Each row is where one point has got to under a steady rotation. How many steps took it there?
The counts run from 0 to 1052.
-12, -3, -4, 19, 5, -6, 14, 4, 20, -22, 29, 17, 6, 19, 13, 26, 12, 6, -43, -14, -16, -6, 13, -27, 21, -31, -23, 17, -10, -5, -14, 5, 15, 23, 13, 16, -8, 28, -37, -1, 12, 3, 11, 7, -15, 21, -3, 20, 3, -9, 3, 22, -39, 5, 0, -27, -8, 32, 37 -> 840
20, 3, 3, -2, 3, 33, -19, -20, -5, 30, -18, 21, 30, -15, 13, -14, -30, 0, -26, -11, 4, 1, -17, 2, 7, -8, 22, -17, 0, -23, 4, 5, -7, -20, 23, 50, 18, -6, 21, -32, -12, 9, 27, 1, 12, 3, 8, -17, 4, 3, -5, -14, -23, -37, 19, 21, -19, 12, -7 -> 784
-21, 31, -3, 18, -14, -35, 2, 11, 9, 20, 7, -7, -8, -29, 10, -16, -19, -9, -10, -10, 1, -10, -1, -25, 20, 15, 0, -5, 16, -26, 13, -7, 21, 0, 2, -14, -1, -26, 41, -20, 6, 9, -15, 46, -28, 8, 4, -11, -13, -5, -33, -11, 13, -9, 30, -17, -13, 15, -32 -> 964
-7, -24, 1, 29, 13, 7, -41, -15, 5, 17, 24, -9, 34, -18, 19, 7, 9, -29, -22, -19, -32, 32, -19, -15, -4, 10, 33, 1, -1, -20, -10, 19, -14, 5, 19, 25, -30, -6, -16, 20, 4, 5, -1, -16, 10, -14, 18, 8, 7, -8, -2, -29, -3, 28, 1, -6, -28, -16, 23 -> 913
7, -23, 2, -20, -14, 9, 13, 10, -15, -30, 39, -4, 12, 20, 4, 1, -3, -13, 8, -3, -7, -23, 4, 29, 0, 4, 8, 20, 0, 2, -24, 20, 17, -18, 12, 6, -10, 40, -23, -14, 22, 8, 3, -40, 22, 5, -8, 4, 5, -9, 46, 12, -10, -26, -2, 13, -15, 43, -18 -> 883
3, -10, -9, -2, -11, 34, 14, -34, 9, 1, 10, 12, 20, 9, -11, -7, 14, -14, 13, -11, -13, -18, 9, 12, 13, -18, 15, -5, 16, -28, 43, 19, -35, 1, -3, 21, 19, -26, -2, -4, 6, 1, -2, -42, -16, -22, -23, -30, 1, -12, 1, 7, -33, -9, -3, 20, -22, 28, 1 -> 75
-29, -16, -17, 15, 9, -7, -21, -8, -29, 7, -8, 14, 17, -20, -8, 9, 20, -8, -21, 2, -13, 18, -37, -2, 7, 13, 25, -15, 15, -3, 24, 25, -22, 15, 6, 14, -22, -39, -9, 7, -26, -6, -23, -31, -4, 1, 11, 1, 1, 7, -11, -35, 24, 24, -4, -10, -34, -23, 31 -> 910
8, 7, 2, 21, -13, -13, -25, -1, 35, 17, 17, -2, 0, -15, -25, -20, -10, -43, -8, 12, -9, -36, 22, -36, 13, 9, 2, -17, 0, -2, 4, -9, 2, -34, -2, 12, -7, 2, 19, -31, 0, 7, 17, 54, -9, 5, 20, 7, 0, -1, -4, 6, -18, -5, 15, -3, -11, -8, -20 -> 827
34, -2, -14, 11, -19, 18, -8, 24, 1, -19, 19, -1, -6, 24, 47, 2, -11, 34, 2, 3, 7, 10, -3, 33, 1, -8, -12, 21, 7, 4, -4, -2, 8, -20, 15, 10, 9, 40, 4, -7, 23, 6, -1, -42, 12, 4, -4, 3, -18, 13, 8, 13, 15, -37, -22, -5, 34, 30, 24 -> 991
37, 0, -2, 14, 3, 2, -3, 5, 22, 5, -1, -14, 6, -9, 6, 11, -7, -4, -4, -26, 5, 17, -9, 2, -30, 44, 0, 3, 29, -9, -23, 19, -19, 1, 35, -6, -10, 7, 54, 5, -8, 6, -2, -9, 17, -3, 24, 54, 32, -12, 24, -4, 8, 8, 9, -11, 14, 9, 0 -> 1009
11, -43, 5, 27, -9, 17, -27, -24, 30, -8, 5, -15, 20, 25, 30, -10, -4, -37, -1, -27, -23, 20, -4, 16, 2, 7, 25, 5, -5, -23, -5, 0, -22, -15, 11, 15, -19, 17, -14, 20, 32, -6, -6, -37, 9, -26, 17, -10, -1, -9, -16, 3, -6, 21, -1, 0, -13, -2, -1 -> 916
-13, 3, -3, 33, -15, 20, -41, -20, -11, -8, -19, -16, 2, 4, -1, -14, -18, -16, 1, 7, -4, 15, -8, 23, 6, 26, 15, -11, 16, -15, 5, 8, -18, -22, 0, 18, -18, 26, -19, 9, -18, 4, -39, -43, 17, 6, -19, 3, 1, 40, 1, 10, 37, -15, -1, 31, -13, -18, -14 -> 1026
7, 4, -4, 8, 11, -22, 14, 9, 25, 12, 23, -32, -3, -36, -23, -4, 37, -29, 26, 9, 9, -9, 9, -20, 3, 17, 30, 3, -2, 19, 17, 34, 5, -14, 21, -25, -38, 11, 6, -16, -3, 24, 11, -2, -16, 2, 12, 40, -1, -3, 12, -4, -9, 19, -10, -7, -22, 24, 12 -> 370
-4, 3, -22, 17, 7, -27, -17, 17, -12, -10, 23, 36, 2, 0, 0, -4, 14, 18, -17, 24, 10, 8, -1, -38, 44, -14, 16, 9, -21, -15, -27, 8, 18, -2, -7, 5, -27, -12, 2, -4, 30, -3, 10, 9, 6, 12, 27, 9, -11, -9, -9, -19, -19, 28, 11, -28, 15, 22, 33 -> 946
15, 9, -2, 29, -7, 27, -4, -29, 25, 26, 40, 0, 26, -19, -16, -8, -3, -11, -13, -13, -30, -21, 28, -36, 10, -17, 2, 0, -1, -28, 35, 16, -11, 10, -5, 28, -2, -5, -12, -6, 8, 4, 3, 6, -9, -27, -23, -14, 10, -17, 6, 3, -34, -17, 7, 6, -10, 18, 3 -> 573
36, -7, 5, 10, 5, 10, 7, -16, 55, -14, -11, 1, -5, 31, -28, -4, 5, -10, 5, 5, 11, -4, 27, -6, 13, -12, 5, -9, -6, 4, -6, -5, -32, -27, -11, 21, -16, 13, -8, 1, -2, 3, 15, 10, 11, 5, 23, 28, 5, 20, -12, 28, -58, 2, -6, 19, 12, -15, 9 -> 937
2, 2, -18, 15, 15, -32, -15, 10, -17, -6, 16, 39, 4, -6, -13, -11, 13, 18, -22, 24, 17, 9, -8, -40, 40, -16, 19, -3, -27, -17, -20, 5, 18, 2, -1, 17, -38, -14, 4, -16, 15, -2, 15, 28, 10, 17, 30, 8, -5, -11, 0, -23, -14, 12, 17, -25, 11, 23, 27 -> 945
6, 13, -6, 12, 1, -14, 20, 35, 39, 13, 50, -14, -12, -13, 0, 35, 14, 4, 2, -2, -18, -13, 21, -22, 9, 21, -5, 22, 19, 1, -11, 13, 5, 3, -16, -14, 5, -28, 2, 25, -3, 21, -16, 19, -12, 0, 6, 37, -14, 22, -14, 3, -33, 16, -19, -16, 0, -3, 12 -> 9
20, 12, -2, 19, -13, -17, -25, 0, 35, 9, 20, -2, 1, -15, -24, -18, -10, -39, 7, 23, -7, -42, 25, -38, 16, 11, 5, -7, -2, -4, -5, -7, 2, -46, 3, -2, -5, 2, 18, -28, 7, 9, 20, 48, 0, 9, 24, 16, 4, -1, -7, 10, -27, 5, 8, -7, -3, -2, -17 -> 828
28, 5, -5, 5, 10, -18, 9, 15, 52, 28, 21, -26, -13, -19, 7, 5, 17, 4, -2, -26, -2, 31, -1, -9, -26, 25, 7, 2, 23, 10, -4, -8, -1, 2, 28, -4, -44, 19, 25, 5, -30, 13, 3, 27, -2, 3, 24, 43, 0, 13, -4, -4, 2, -9, -1, -7, -8, -16, 10 -> 262
18, 9, -25, 18, -10, 3, -38, -4, -12, 3, -34, 9, 26, -17, 16, -16, -27, 3, -4, 9, -11, 10, -8, 25, -10, 27, 10, -3, 27, -8, -6, 15, -28, -24, 11, -6, 6, 3, 20, -4, 3, 2, -17, -36, 14, -25, 7, -28, -9, 21, -4, -4, 56, -6, 3, 10, -27, -6, -10 -> 68
4, -17, -12, -31, 2, -6, 19, -8, -4, -4, 14, 47, -14, 41, 12, 5, 14, -2, -5, -9, 26, -13, -19, 18, 26, 34, 20, 9, 14, -10, 1, 7, -4, 4, 4, -1, -5, -21, -21, 17, -13, -30, 8, -53, -1, -5, 1, -29, -2, -35, -8, -1, -2, 11, -8, -12, -30, 23, -12 -> 768
-4, -15, 12, 15, 2, -26, 10, 20, 12, -45, 33, -16, 14, 38, -9, 15, -7, -10, -17, 2, -15, -25, 12, 7, 30, -7, -7, -3, -19, 12, -15, 20, 21, -8, -25, 10, -14, 14, -48, 12, 25, -1, -13, 8, 13, 3, -8, 20, -5, 8, -17, 8, -31, -19, -10, -16, -2, 2, -11 -> 596
10, 4, -27, 20, -18, -30, 0, 16, -5, -29, -12, 8, 10, 11, -3, -20, -19, 11, 11, 29, -10, -5, 14, 15, 23, 15, 9, 16, 12, -12, -17, -13, -12, -20, -18, -24, -33, -16, -7, -5, 19, -6, -39, -20, 10, -8, 12, -36, -27, 23, -26, 5, 36, 13, 11, 8, -12, -23, -4 -> 812
6, -27, -8, -2, 7, 11, 11, 5, -18, 6, 4, 14, -2, -8, 8, 21, 21, -3, -6, 7, -7, 3, -9, -1, 26, 27, 31, 23, 2, -17, 7, 26, -16, 1, 9, -3, -13, -41, -15, 7, -7, 0, -11, -63, -3, 2, 17, 10, -8, -17, -11, -13, -9, 48, -13, -10, -1, 5, 46 -> 660
19, 18, -27, 20, -11, -28, -2, 13, -7, -24, -21, 8, 19, -7, -2, -14, -20, 20, 9, 28, -13, -2, 11, 10, 19, 17, 3, 4, 15, -4, -8, -5, -12, -17, -15, -22, -36, -16, -3, -10, 7, 0, -38, -18, 7, -8, 4, -35, -29, 28, -24, 4, 46, 6, 7, 11, -21, -26, 0 -> 813
23, -12, -7, -6, -11, -7, 18, 26, -10, -13, 5, 6, -13, 4, 4, 10, 1, 3, -4, 11, 18, -20, 4, 5, 19, 39, -2, 25, 13, -5, -2, 26, -7, -9, 17, -31, -8, -6, 32, -12, 6, -2, -4, -39, 4, 4, 25, 35, 11, -36, 9, 8, 14, 27, -5, -31, 36, 32, 18 -> 159
23, 8, 1, 26, 3, -24, 32, -4, 6, -13, 5, -40, 50, -21, -18, -3, -28, -2, -18, -23, -31, -14, 7, -1, -2, -13, -11, -16, -5, 10, 35, 16, 7, 3, 13, 8, -36, 0, -8, -33, 7, 7, -16, 22, -1, -16, -15, 4, -5, -8, -16, -10, 7, -36, 13, -6, -18, -7, -1 -> 709
-11, -12, -15, -14, -26, 19, -25, -14, -16, -10, 12, 40, 12, 29, -14, -22, 5, -2, 0, 9, 10, -20, -8, 22, 8, -25, 7, -22, 17, -16, 19, -11, -25, -10, -22, 40, 36, -24, 31, -12, 12, -7, 6, -1, -1, -4, -1, -45, 2, 2, 3, -5, -16, -30, -2, 8, -18, 17, -9 -> 1036
-25, -21, -14, 20, 11, -1, -31, -14, -22, 16, 4, 2, 23, -28, -1, 7, 17, -18, -26, -8, -22, 28, -32, -5, 4, 13, 28, -10, 7, -10, 12, 21, -16, 16, 15, 19, -30, -29, -14, 10, -22, -3, -10, -21, -2, -2, 9, 5, 7, 0, -8, -36, 20, 27, -1, -12, -35, -22, 31 -> 911
22, -32, -17, -25, -9, 0, -23, 7, -3, -5, 10, 22, 4, 18, -27, -23, -2, 7, -18, -12, 23, 11, -1, 20, -26, 6, 3, -20, 40, 12, -23, 12, -35, 0, -7, 20, -7, -2, 58, -4, -15, 0, 14, 13, 25, -17, 22, 9, 16, 5, 13, -7, 12, -32, 9, -7, -11, -12, -12 -> 900
24, -7, 1, 0, 6, 0, 14, 17, 58, 11, 24, -35, -21, 2, 16, 10, 26, -8, 21, -28, 12, 31, -1, 8, -11, 26, 23, 14, 24, 1, -15, 10, -6, -9, 18, -13, -23, 8, 35, 26, -4, 21, -1, -10, 2, -5, 25, 49, -5, 12, -6, 5, -27, 12, -13, 3, 7, 4, 4 -> 510
26, -13, -5, 10, 19, 6, 22, -4, 3, 0, -17, 6, 22, -14, -26, 26, -2, 11, -38, -17, -22, 11, -2, -10, -9, 8, -9, 1, 20, -2, -13, 18, -30, 17, 32, 25, -29, -4, 2, -11, -34, 8, -6, -7, 15, 16, 19, 40, 21, 9, 15, 3, -14, 17, 12, 7, -2, -28, 47 -> 550
-1, 8, 24, -12, -2, 16, 10, 0, -8, 20, -11, -11, 9, -9, 2, 4, -34, -9, -29, -23, 2, -15, -19, 2, 3, 8, -10, -21, 5, -10, 15, 20, 18, -8, 30, 41, 27, 8, 23, -39, -27, 14, 8, 16, 5, 26, -14, 22, 20, -11, 8, -1, -19, -55, 14, 5, -1, 28, -27 -> 38
31, 16, -27, 17, -4, -4, -15, -16, 59, -11, -8, 31, -12, 32, -9, -9, 18, -6, 21, 15, 22, -4, 17, 2, -1, 1, -3, -7, 23, 12, -2, -20, -41, -25, -7, -11, 8, 5, 8, 15, 7, -18, 14, 5, -13, -14, 18, -15, -10, 30, -16, 26, -9, 11, -22, 2, -28, -1, 0 -> 225
2, -27, -3, 11, 6, -11, 20, -30, 10, -16, -24, 12, 13, 28, -13, 7, 11, 4, -21, -25, 1, 31, -29, 13, 14, -15, -3, -20, 3, -12, 24, -24, -23, 22, 13, 38, -39, -23, -2, 5, -16, -21, -20, -4, -6, 10, 16, 2, 2, -4, -25, -8, -20, 5, 11, -3, -9, -31, 35 -> 802
-40, 18, -25, 15, -17, 7, -9, -9, 9, -4, 5, 24, 2, -11, -21, -6, 24, 0, 10, 7, -13, 3, 16, -5, 8, -25, 8, -5, 30, -28, 5, -13, -29, 8, -11, 17, 8, -20, 4, 8, -3, 16, -29, 1, -26, 15, -6, -24, -10, 51, 3, 9, -14, 4, 12, 34, -44, -1, 6 -> 930
-23, 12, -20, 0, -22, -27, -23, 20, -23, 11, 27, 26, -20, 1, 28, 5, -3, -10, -13, 25, -7, -22, -25, 0, 19, 29, -3, 9, 15, 7, 13, -7, 33, -15, 12, -5, 1, 1, -16, -14, -11, -13, -8, -14, -17, 21, -9, -31, -16, -6, -4, -10, 52, -8, -19, -25, -32, 14, -4 -> 25
-8, 5, 11, -1, -13, 19, 9, -5, -2, 7, -28, -24, 1, 0, 8, -1, -29, -6, -32, -26, 5, -7, -12, 20, 0, -1, -17, -17, 20, -1, 39, 5, 3, -8, 25, 31, 20, 30, 10, -33, -31, 14, -12, -2, -5, 20, -25, 8, 7, 7, -2, 16, 5, -58, 5, 12, -5, 20, -23 -> 36
4, 7, 25, -16, -2, 13, 10, 6, -1, 15, 23, 1, 3, 3, 9, 11, -28, -11, -10, -12, 4, -27, -18, 2, 15, 15, 1, -11, 7, -23, -4, 22, 25, -15, 16, 34, 40, -15, 28, -17, -6, 8, 15, 11, 8, 20, -7, 27, 18, -21, 13, -8, -48, -35, 10, 4, 17, 37, -27 -> 40
18, -11, 23, -11, -15, 39, 18, -2, 6, 12, 1, -1, -4, 22, 20, 5, -32, -11, -5, -15, 0, -19, -4, 8, 27, 7, -5, 5, 0, -29, 23, 2, 9, -23, 21, 37, 35, -6, 13, -25, -7, 6, 6, -14, -2, 22, -4, 1, 7, -22, -6, 11, -48, -33, 4, 15, 31, 27, -5 -> 287
12, -4, -7, 17, -12, -14, -1, -11, -12, -27, -11, 23, -6, 33, -24, -14, 6, 9, 4, 30, 25, -11, -21, -7, 49, -2, -2, -15, -19, -11, 26, -20, -2, -13, -12, 23, -28, -24, 15, -17, 9, -30, -10, -4, 2, 18, 12, 7, 0, -12, -13, -1, -14, 2, 1, -10, 38, -8, 26 -> 694
